One turning vector, and how many steps it has turned:
The counts run from 0 to 108.
[  4  -5  10  11  -7  -5   0 -18  11  -1  -3  -5   8 -19 -14  14   1  14
  33 -21   2  36  -9  -3   4 -16 -19 -19  23  11 -10  -2  18  -1  -9   7
  -6 -11] -> 41
[ 16 -26 -20  29  14   9  -8 -11   9   4  -8  -4  30 -22   0  11   2 -13
  22  -1 -12  21 -21  -9   0   4 -36   0  23   7 -20  30   6 -16 -19  11
   2  -7] -> 20
[ 10 -24  -8  31  10  25  24 -16   1  18 -19 -11  -7 -13  22   3  -8 -17
 -16  43  22  -4 -40   3 -23 -10   5   9   3  -5 -11 -10   7   3  -1 -18
 -12 -12] -> 2
[  7 -32 -10  23   0 -23   3   9  19  14  -9 -10 -17   4   0  10  -2  -9
  -9  23  15  16 -38  31 -17  -7  -8   5   1  -1 -11  -7 -25 -38  -9 -13
  28 -12] -> 56
[-10 -22 -23  19  -1 -10   8   6   4  26 -11   0  -9  -7  -4  19   7   1
 -14  20 -19  -7 -22   7 -24  14  -8  33 -15  -6 -22 -20 -12 -39  -6  -2
  33   6] -> 34
[ -5 -11  29  -5  12  -7 -12   4   3   4 -25 -31  32  11 -30  -3  32 -29
   5 -18 -17   6 -15  -4  -2  -8 -26 -11   6  18 -25  -7   3   0 -20   9
   3   0] -> 17
[  9 -29   4  26  13  -9  10 -18  -3   2 -17 -15   8  -5 -26  -1  -2   6
  25 -21  18  13 -12   8  -2   1 -21 -15  21   8  -6  12  43 -20 -20   9
  -7  12] -> 19
[ -2 -15 -28  13  -1  13  -9   6  -2  12  -9  23  11  11  17  23 -12 -11
 -36  20  10 -25 -13  -2 -42 -19 -17  34 -10  12  -6  -2  19  -2 -13  20
  13   8] -> 88
[ 11   6  36   1   4  -2   7  16   7   7 -26 -17  20   5 -17   4  15 -18
 -25  13  -8 -10 -11   1 -12 -11  12  -7   0  20 -14   8  12  -6 -30  13
  -1  13] -> 16
[ 16  -7 -20  -4   8 -21 -26  13  19 -14 -16  43  10   1   1   9  -6   3
  18  -3  -4  -1  -2  10  12  -5 -25 -17   1  17 -18 -17  -3 -25 -20  13
  20 -10] -> 52
[ 13  11  20  16 -18  -7   1  -2  11  13 -20  20   0   0  -4   4  -3  -4
 -19  31  -5   8  -3  13 -11 -13   9  25  -2   6 -19 -33  -3  -6  -6  12
   2  25] -> 47
[ -9 -28 -37  22 -11  23  -5   9 -11  19 -16  21  -2  17  -3  24  14  -5
 -10   1 -17  -8 -30   3 -31  20 -15  33 -26   0  -7 -19 -14   4 -11   3
  16  -8] -> 12
[  7 -21 -32  16   6  13  -6 -27  23 -11   1  31  -3  -6  13  15  -8  -5
  31   0 -14  18 -30  15 -12 -19 -28   7  14  14  -9   7 -12  -9   0   3
 -11  -6] -> 43
[  3 -26 -50  14  17 -11 -10 -17  14  19 -17  26   1  -2  14   7  -9   1
   6  10  14   4 -25  14 -20  21 -33  34  -5  -1  -2   5   8  12 -30  22
 -12   6] -> 11
[ 32  -7  19  11   0 -35 -13  -2  17 -10 -16  17  12  -8 -14   0  -1  26
  10 -27  10  -9  22 -12   2  -2 -25  -6   5  33 -19 -21  17  -5 -28  11
  -4   5] -> 51
[ 23   4   8  12   9  13   7  -6   3  -1 -25  30  29  -5 -28 -22   8 -32
   2   4 -14   4  -4  -1  -7 -31 -22  -5  11  20 -12  17   8  17  -9  36
 -21  14] -> 7
[  6  20  16 -21 -26  -3  -7  24 -15   3  -4  27  -4  10 -31  -9   8  16
  18 -19  -9   4  -8  11 -17 -11   3   1   0  24 -16 -34   1 -11 -27  13
   0  12] -> 49
[  2   8  26 -14 -20  19  11  15  -3  -5  -8  -4   7   8 -26  -3  -2 -21
   1 -12   2   6 -17   5 -21 -49  12  -6  15  18  -1  -3  20  21  -1   8
 -18   5] -> 81
[-28 -33 -42   1  -1  16 -26 -20 -27  -5 -10   1  -4  24 -10  25   1  20
  10 -24   6   2  -9  -6 -22  21  -9  17  -4  10   7   8  18  -8 -17   9
  25  20] -> 108
[ 21 -16  13   3   4 -19 -14   2   0 -24 -13   3  11  -5 -29  -4   2  18
 -19 -24  18  -6  -8  -4  -9  -5 -27 -27  -7  24 -19  -2  30   5 -34  12
   5  -7] -> 73
[ -2  -6  10  24   2   5  17  17   3  11 -10  -8  11   9  -1   8   2 -29
 -15  36  13   6 -37  13 -28 -43  10   7   7   3  -8   2  10 -10   0  11
  16  -5] -> 79
[ 26 -20 -28  26  -8  -2   9  -9   2 -19  -8  49  -8 -12  21   6 -13   9
   7  10  14  14  -6  22 -21 -25 -21  26  15   3 -13  -1  18   2  -6   9
  -5   0] -> 65
[-14  -8 -18  28 -17  18  13 -21 -23  12 -16 -20 -24 -12 -13  21   0   4
  21  -2   8  27 -26   7 -12  -7 -17  24  11  -6   2  -1  23  -7  13   1
  -6   7] -> 23
[ 16  -9  26  -3 -15 -27 -16  37   6  -6 -16  26  19  -8  -3  -4  11  -9
 -30   6  -5 -12   8  -1 -23 -22   8   8 -23  27 -17 -28  -2  -2 -27  16
  -2  22] -> 70
[ -3   4   6  -3 -40  -9  11 -14  -5  13 -14  16 -21  10   3  19  -7  26
  -4  21   0  16  -9  15 -16   7  19  26  26  13 -13 -36  22   9   0  -4
   5  10] -> 46
[  4   8   8   2 -22  17  10  -7 -20  12  -4  22  16   5 -26   5  -1   5
  10 -23  -5   4  11  -3  -6 -27   9 -10  29  19  -5  14  27  13 -17  26
 -14  18] -> 104
[ -3 -22 -21   5   6  10 -29   0   6 -16  -5  16   0   2  -8   6   7  20
  19 -35   8  -7 -27   1  -8  -8 -31 -12  -7  18  -2 -19  -9 -34 -29  10
  10  -5] -> 53
[ -1 -29 -41  21 -12 -24  -1 -16   5   5  -3   4 -15   6  -2   5  -6  22
  10  11   6  11  -2   7 -19  25 -27  20   3  10 -15 -24   4 -23 -23   1
  22  -1] -> 33
[ -6  20  14  -1 -21  11  21   4  -4  26  -7   6  30  21 -15  -3  -7 -14
 -11   5 -13   3 -21  -2 -23 -33  12  16   1  22  -1  -2   1   5  -3  22
 -10  22] -> 102
[ 14   5   4   5  -1  27  11  -8  -7  32  -4  -5  -2   4   4   9   7 -43
 -13  25  -2   0 -44  14 -29 -37   1  12   6  -5  -7   1  15   1   5  -4
 -10  10] -> 3
[-16  15 -31  -6 -15  19  -4  -5   4   5  11  15 -27   9   9  38  -8  -1
  19   6 -16  13 -47  13  -2  -8   0  19   3   4 -14 -15  -2 -19   2  -5
  11  -2] -> 44
[ -6 -26 -19  36 -10  -1  12  -1   4  -1 -10 -22 -10  -5   7  15 -10   3
   3  20  16  13 -28  14 -19   0 -16  10  19  -3  -3   1  28  -2   4 -21
  -7 -18] -> 1
[  7  26  28 -11 -23  -1 -10   8   9  13  -5  19   8  11 -30  13  21  -5
  -9  11 -15   1 -15  10 -10 -37   5  14  -3  24  -7 -23 -18   3 -13  15
   6   8] -> 48
[-18 -38 -38  12  13  21 -15  14   3 -28  -6 -14 -14  -3   2  13 -12   7
   6 -23   1  11 -25   8 -23 -18 -17  -8  -7 -10  -6  15  12 -12  -7  -7
  24 -15] -> 76
[ -2  -2   8   9 -17  13  -3  33 -22   4 -22 -13   6  35 -13  -7   6  13
 -26 -17   9 -13  -2   2 -31 -15  11  16 -22   8 -10 -28  23  -4 -16  -8
  24  20] -> 90
[ 10 -44  -9  22  22  -4  11  -6  -4   3 -14  -8  17  -1  -1  15  -4   7
   7 -12  16   7   6   1 -16   6 -29  -6  16  16  -2  33  21 -20 -25  22
  12   0] -> 96
[-18 -15 -36   8   7  26   7   5  -7   5  13  -2   4  12   7  14  -2 -16
  20  -2  14  16 -26  17 -21 -23  -7   6   2  -8   1  25   7 -19  -3   8
  24   1] -> 98
[  9  -3  43   7 -26  -8   8  26   7  31 -16 -39  -6 -10 -16  -8  22   1
  10   4  -2   8  -1   9   0 -15   5 -16  10  18 -25 -15  12 -16   2   0
  10  15] -> 37
[-35 -16 -24  19 -17  18  29   1 -13  16   3 -16 -17  12   5  10   6   3
  24  -8   9  19 -26  -1 -32 -14  -2  19  13   3  -1   0  28   6   8  -6
   1  10] -> 99
[ 31  -2  18  -4  -4   4   3  -1  18 -18 -11  15  23  -7 -28  -2   7 -20
  15   9 -13  19 -12   0   7 -58   0 -27  12  40 -12  10   8  -5  -4  21
 -12 -24] -> 61
[ -1 -11  -1  14 -27   8  29 -26  -2  42  -9  -1  -3  12   5  19  -6   5
   1  42  18   5 -18   9  -9  -7   1  37  30  10 -16   1  11  -3  20   4
 -11  20] -> 24
[  7   2   6  25 -14  -6  40  -3  -1  32  -2  -2  18  12  -1  15   1 -30
 -10  21  13   8 -13  -4 -18 -19  10  23  26   2 -11   4   8   8   0  12
   2  10] -> 101
[ 25 -21  21  -8   4   1 -26   7  -4 -19  -4  -9   5   6 -29  -2   5  21
  -4 -44  -3   2  10   0 -11 -20  -1 -10 -17  12 -12 -27  15   8 -16   6
  11  12] -> 72
[ 15  26   0   5  10  31 -21 -14 -10  -6 -19  28  21  -8 -19  -3  17 -24
  31 -31  -4  -6  -8   2 -28  -9 -36   7   3  11  -2  12 -12  22  -9  25
 -32   6] -> 8
[  0   0   8   1   1  25  25  17 -19   9   9 -20  15   8  -9   9  -3 -30
   1  11  -7   9 -33  12 -29 -53   6  -2  10   9  -2   4   7   3  -3 -16
   6  18] -> 80
[ 16  -4  15  -6   8  -4  -8  19 -11   7 -13 -23  35   6 -20  -6  21 -18
 -29 -10   1 -36  -4  -8 -22 -21  -6 -18   1  19  -4  -2  10  -7 -32   7
  19  17] -> 93
[  3 -10   5  11   2 -22   3 -18 -12  12  -8  33  28   9  -2   1  -9  17
   4 -21   6   0  32  -8  -7 -18  -6  -6  29  18   0  11  18   8 -14  43
  -4  15] -> 105
[  5  -7 -19 -10   9  36 -18 -11  -9 -16 -13  31   1  -2 -15   9  -9  21
  21 -38   0  15  -3   2 -19 -11 -16   7 -10  19  -9   6  15  12 -16  23
 -18  -3] -> 85
[  7  -5   4  -9 -39  -6   7  12 -18   4 -11  20 -11   5  -4  12  -3  15
 -11   0  20   0 -12  -6 -26 -24  18  32 -22   5 -13 -38  18  16  -5   9
   3   9] -> 68
[ -6 -37 -38  10  19   6  -7   0   2 -18 -19  -4  -3   3   4  10  -4  -8
  -8  -9   8   3 -31   9 -11 -34 -23  -7 -17  15  -4  -7   3 -15 -24  11
  23 -14] -> 75
[ -1   1   8 -16   3   0   1 -25  -3 -19 -18 -12  11 -25 -36   9   8  -8
  47 -25 -15  16 -20  -2  -5 -21 -15 -38   7  14  -9  -2   2  -5 -13  11
  -5   4] -> 40
[ 21   1  -4   4   7  13 -19  -8   6 -33 -16  28   7  -3 -17   3 -13   4
  18 -14 -13  10 -18   3  -1 -34 -22 -38  -2  26 -12 -10   4  -2 -14   4
  -8  -7] -> 62
[ 10  22  16   6 -16  16  13 -11   3  28  -5  15  19  12 -13   4  -4 -25
  -6  36  -5   0 -21  17 -20 -21   0  22  16  12 -24 -12  -7   1   3   7
  -3  11] -> 25
[ -2 -31 -21  20 -11   2  17  12   0   2   5  -8  -9 -16  -7  13 -17  -2
 -17  22  28   6 -33  15 -24 -30  16  -3   8  -1  -4  12   7  -9   4  -8
  11  -2] -> 78
[-15 -30 -10  -7 -11  10  -1  15   0   6 -15 -23  -1  14 -10  34  22   0
   9  21  -3  -3 -24   4 -27  -6  -9   4 -19  -5 -14 -21  -4 -24  -5  -9
  29   2] -> 35
[ 11 -24  23  24 -11 -10  11  15   8  36 -41 -16  20   9 -20  -5   0  -5
 -30  17  11  -6 -12   2 -28  15  -6  12   0   6 -13 -13  17   8  -5  -7
   6  20] -> 15
[  1  -2 -40  -1 -11  19  -4  10  -6 -10  -5  44  -5  14  12  20 -12  -3
   2   9  -7   9 -33  17 -24 -40  -7  43  -6   3  -6 -21  -9 -10  -8  15
  10   5] -> 66
[ 14 -41 -15  29   5 -10 -22   4  19 -27 -10  17   6  -9   1   8  -3   3
 -12 -19   8   5  -5  -5  -5 -12 -21 -21  -2   5 -15  18   9 -18 -24  21
  13  -6] -> 74
[  2 -34 -25  16   1 -10 -16  -9  -5 -18  -4   4  -4  10   0  12   2  19
  39 -18  -2  29  -3  13  -4  31 -18  15 -13  23   2 -17   7  -4 -16  14
  25   1] -> 32
[  1 -11  14   7  -9  -3  -2   0   7  -2  -4 -14  21  -6 -21  -2  16 -10
  26  -3 -24   5 -22  -5   1 -21 -26 -25  11  34 -24   7 -14 -25 -16  15
  -3  10] -> 39
[-12 -26  12   8 -22  -8  -1   8  -2  25 -17 -22   6   1 -19  15  16   1
   6  26  12  -9  -3  13 -37  31 -14  29  -7   4  12 -20  26   7 -17 -18
   7  16] -> 14
[ -6 -18  -5   2 -16  -3  -9  15  11  -2  -2 -12  -3   5  -3  12  -5 -27
  -9  11  10   4 -38  16  -4 -30  10   2  -4   7 -18 -22 -14 -29   3  -1
  13 -11] -> 57
[ 18   7  25   0 -10   9 -17   2   5  26  -8  17  27   0 -34  -1  14   6
  15   2 -12   7  16   7 -25  -4 -16 -11  18  25 -17 -10  29  20 -28  25
 -26  33] -> 28
[  1 -17 -37   0  -4   0   3  -8  -4 -10  -8  12   1   6   2   9  -8  29
   6 -21  20  14  -8  -7 -23  -8 -20  18  -1  -8   9   8  27  10 -10  22
  -9   0] -> 86
[  2  -9 -24  16 -25  18   7  -1  -8  14 -11  12 -23  13   3  23 -16  14
  22  -5  -4  25 -25  19 -32 -27  -7  28   7   5   7 -24  18  -2   1  -3
  -3   2] -> 45
[ 32  -7  50   2 -12 -45   8 -18  13  26 -13 -18  35 -23 -44  -3   1 -13
   3  17   2  -2  -6  -3  -3 -18  -5 -26  15  10 -26 -13  -3 -34  -8  15
   6   9] -> 38
[  2   2 -18  -2  11  16 -13  -1  -3  -8 -14  35  21 -10  -2  -3  -8  -7
  10 -19  -8  12   3   1  -8 -26 -11   2  -6  25  -4  26  16   3 -21  42
 -24  -2] -> 84
[-15 -30 -43  26  10  10  11 -16  12 -13   8   1   8   6  16  31  -3  -8
  11   1  -2  17 -28  -2 -21 -19 -15 -19   4   6  -9  29   3 -24 -21  14
  16  -9] -> 97
[ 20   0  44 -17 -23 -12  20  15  -2   8 -21 -25  -5   4 -26   3   7  -9
  -3   4   3  27 -14   9  -8 -38  23 -26   3   9  -2 -15  14   3   1   4
  -3 -12] -> 59
[ 12 -15 -19  28  -2 -25  10 -30  10 -14  11  22 -19 -19  -1  20  -9   7
  23  -8  -1  23 -17  23  -3 -17 -36 -14  22  19 -24  11  20 -24 -12  26
   5   3] -> 42
[ 15   6  39   3  -4  -5   0  12 -12  -6  -8  -4  30  -7 -19 -11  -8  -7
  -7 -12  14   9  17   1  -7 -38  -1  -6  16  11 -18  15  35  24  -7  11
 -23   6] -> 82
[ -9 -16 -28   6  24  -3 -26  -8 -11  -2 -22  23   3  15 -13  13  11  33
  20 -22 -13  -2  -9  -3 -11  10 -17   9  -8  20  -5 -24  13 -12 -18  19
  17   3] -> 31
[ 14 -21 -25  15   0  -8  -5 -30   2 -32   2  39 -24 -18  -2  12  -9  23
  21 -11  10  33  -4   3 -18 -20  -8  -2  19   5 -13   5  25   6   7  17
  -7 -10] -> 64
[ -2 -28 -36  20   0  14 -11 -11 -27  -5 -25 -16 -14 -14  -9   7   6 -14
  11 -10   9  20 -44   5 -29  19 -16  -7  -6  -9  -9  -1  32  11 -26 -10
   2 -25] -> 0
[ -2  -1  21  -2 -29  57  12  11 -22  14 -28  -8   0  11 -28   4   2 -34
   6  14   5  -2 -34   3 -35 -34   1  10   1  12  -3  -4  16  15  14   6
 -16   3] -> 4
[ -9 -17 -36  11  -9  51   5 -33  -6  12   3 -10 -17  16  -7  22  -1  -9
  35  -4   0  10 -41   6 -19  -1 -18  16  14  -6  -1   2  14 -14  -5   2
  19   0] -> 22
[  9 -22  36  13 -19 -10   4  20 -18  13 -21 -21  14   1 -19  -9  -4   2
 -19 -12  22 -10   7  -4 -36   0  16  15  -4   6 -14 -17  35  -4 -14   2
   6  26] -> 91
[  6   3 -21 -13  12   4 -17 -19  -1 -14 -11  25  23  10 -14  12  10   7
  17 -22 -20  -6   5 -10  -8  10 -30  -3  -1  33 -12  -1 -13   0 -21  30
  -5  29] -> 30
[  2 -10 -37  26  18  21  11 -20  21 -10   9  12   9  -3  -5  -1   4 -19
  10   1  -4  24 -40   7 -19  -6 -40   3  11  21 -10  19 -11 -24 -19  19
   7  -8] -> 21
[ 31  -5  38 -14 -18 -10 -16  17   4  -4 -19   8  12 -16 -40  -1   9  27
  10 -28  -6  16  20  -5   5  -4 -10   0 -11  31 -13 -39  16  10 -24   8
 -12   2] -> 50
[  6  -8   7  13   5   8 -11  -1  -1   0 -27 -21  18   4 -53  -6  22 -12
  23 -17  -6  15  -5 -17  -2   4 -25 -28  11  21 -13   6  34  -3 -35  11
   1  13] -> 18
[ 10 -48 -27  23  -5 -27  -3  -3  17  -3 -17  -3 -33  -1   3  12 -16  11
  -2   7  19  27 -20  -4 -17  -3 -10  13 -11   3  -4 -21  20 -25 -20   0
  36 -10] -> 55
[  1 -10   1  26 -12   7  28 -11 -10  25 -11 -14  -4  14  14  35  -5  -4
  -8  15  15  28 -32  10 -29 -25   7  16  25 -10   4  -4  21  -2   2  -2
  -3  24] -> 100
[-19  -6 -31  -5  20   2  -5 -16   1 -15  -2  25  12  13 -13   7   0  20
  16 -40  -9  -9  -2   2  -8  -4 -33  15   2  14   2   1   3 -12 -19  31
  18  14] -> 107
[ 10  15  37   5 -21  11  15   6  -4  18 -15 -13   9   2 -35   3   9 -17
  14  14   3  12 -12   3 -20 -13   1  -7   7   4  -2  -3  23  13   3  20
 -27  14] -> 5
[  5   5  25 -19 -27   5  11  17 -11  -2   4 -24  -2   9 -23  19   5 -30
   3   2 -21  20 -24  13 -27 -38  15 -13  -6   5  -5 -32  -8 -17  -4  -9
  24  -7] -> 58
[  4  25  16  -3 -15  19   6  -5 -10  17 -21  12  41  13 -12   1  -4 -16
  14 -17 -19   4  -4   2 -26 -28   2   8  12  21  -3  -3  23  17 -14  18
 -15  25] -> 103
[  5  21  20 -10 -26  12   3   7  -3  29 -24  12   5  10 -24   4   6 -15
  10  28 -22  -2 -26   6 -27 -16   9  14   3  15 -14 -21  -7   1  -2   4
  -3  27] -> 26
[-20 -34 -22  11  -4  10   9  10 -19   2  -9 -19 -20  -5  -6  23 -15  -3
  -3   4  24   9 -19  11 -37 -16  -6  -5  -4 -12 -17 -13  24  -5   4  -8
   1 -12] -> 77
[ 30  12  27   4  -6  -2  15  -2  -4   3 -28  15  24  -3  -7  -5   4 -14
   7  19   8  14   7  -8 -17 -23  -2  -1  18  20 -13  12  10  23  -1  20
 -37   2] -> 6
[ 16 -13  27  -2 -11 -20   7   9   2  -1  -4  -1  -4 -20 -14   0   4 -11
   1   5 -11   7  -7   2   2 -54   5 -33  20  22 -26  -7  14 -12   2  12
  -6  -6] -> 60
[  0 -48 -30  -4   3  -2 -20  -7  -1 -30 -10 -19 -16   0  -1   9   6  24
  18 -14   7   4 -21  12  -4   8 -25  -6 -20   3 -13 -29  24 -15 -33  -3
  23  -7] -> 54
[ 18 -12  22 -15  -1 -19  -3  21   1   1 -18 -24  29   7 -18   4  16 -20
 -27   6   3 -22   6   1 -19 -30  -1  -6  -7  13  -6 -11  22   1 -20  14
   3  11] -> 92
[-12  -9 -16   5 -10  30 -16  13 -24  15 -20 -12 -24  20 -16  22   9  -5
   0  12   3  -7 -28  -6 -39  15 -15  31 -21  -3   3 -14  12  -2 -13  -3
  13  17] -> 13
[ 11   2  32  -7  -7   3 -24  30  -1 -21 -22  13  13  -1 -27  -8  10  -8
  -7 -29  -4  -9  -9  -7 -22 -28   0   5 -19  15 -18 -16   4  12 -22  -2
   4  10] -> 71
[ 16  30  24 -17 -20   2  -1   6 -21  25 -24   4   8   9 -38   2   8  13
  38  -7  -4  12  -4 -19 -15 -12   9   0   0  10  -7  -9  19  18   0  18
 -13  28] -> 27
[ -9  -2 -12  -5 -11  21  -1  12 -14   9  -8   8  -5  19   8  17   4 -12
 -26  -8   8  -5 -35 -13 -29 -14   8  42 -31   8  -9 -16   3   8 -22   1
  11  14] -> 89
[ -3   6 -23  -3 -22  14 -11  19 -11 -13  -1  25 -33  10   1  18 -27  14
  -2 -11  15  11 -18  14 -27 -10   0  36 -28  13   5 -28  14  10  -6   2
  15   6] -> 67
[-12 -21 -29  18  -5  -9  -1  -8  -2  -6 -13  43 -12   9  10  11 -13  26
 -19 -10  16  18   9  -2 -39  -5  -4  37   4   1 -11  -6  31   1 -13   3
  13  -1] -> 87
[  8  -1 -14   7  12  -2 -18 -11  -5  -6  -4  40  18   8  -5   2  -4   9
   6 -26 -11   1  12  17   1 -15 -30  -8  17  19   8   5  10   6 -22  27
  -8  18] -> 106
[ -9 -23  16 -11   1  11  -7   9  -5  -1  -8 -17  28  -2 -23  11  13 -11
   4 -46  -7   3  -8 -11  -9 -29  -9 -28 -12   7  -2  13  11 -20 -16  25
  11  -4] -> 94
[ 15   1 -35   7   8  23 -28 -21 -16 -20 -21  31   9  -9 -13   0  -5  12
  24 -32  -7  12   8 -11 -27  13 -22   7   5   1   0   2  16  37 -23  24
 -18  -1] -> 9
[  2 -23 -11  -9   6  14  -7 -10  -8 -27  -6  32 -10  -3 -18  18  -8  19
  40 -25  -6  35  -8   8  -2 -39 -17 -13   4   7  -2  10  13  18 -10  24
 -16 -16] -> 63
[-16 -18  30  -2 -28  10  -8   9 -14  29 -14 -31  -8  -1 -17  10  16  -3
  -7  10  -8   4 -31  16 -20  -8   0   7   6   6 -12 -19  12 -20 -12  -9
  17  15] -> 36
[ -6 -24   0  12  17 -15   3   1 -21 -18 -13 -20  23  -2 -27  -2  -4   7
  11 -34  20   0  -4 -19  -2  -5 -25 -16   6  17 -10  22  28  -1 -32  25
   9   1] -> 95
[ 23  -1  16   9   6  -5  -1 -18  -5  -7  -1  34  13  -8 -10  -4 -13  -7
  -3  -2   4   3  11 -11   2 -42 -12  -4  17  20  -4  29  28  15  -1  35
 -34  -5] -> 83
[ 14 -24 -35  26  11   7 -13 -26 -10 -11 -19  26 -10  -4  -5  12   6  11
   5  -4   0   8   9   8 -19  20 -39  18  -3  11  -4   2  33  12 -18  33
 -16  -7] -> 10
[ 21 -14  11   1 -22 -19   1  26   4   0  -3  24   0  -8  -1  -3   0   2
 -25  24  23  -3  -2  10 -19 -25  -1  26 -10  12 -19 -28   1  21 -18   5
  10  16] -> 69
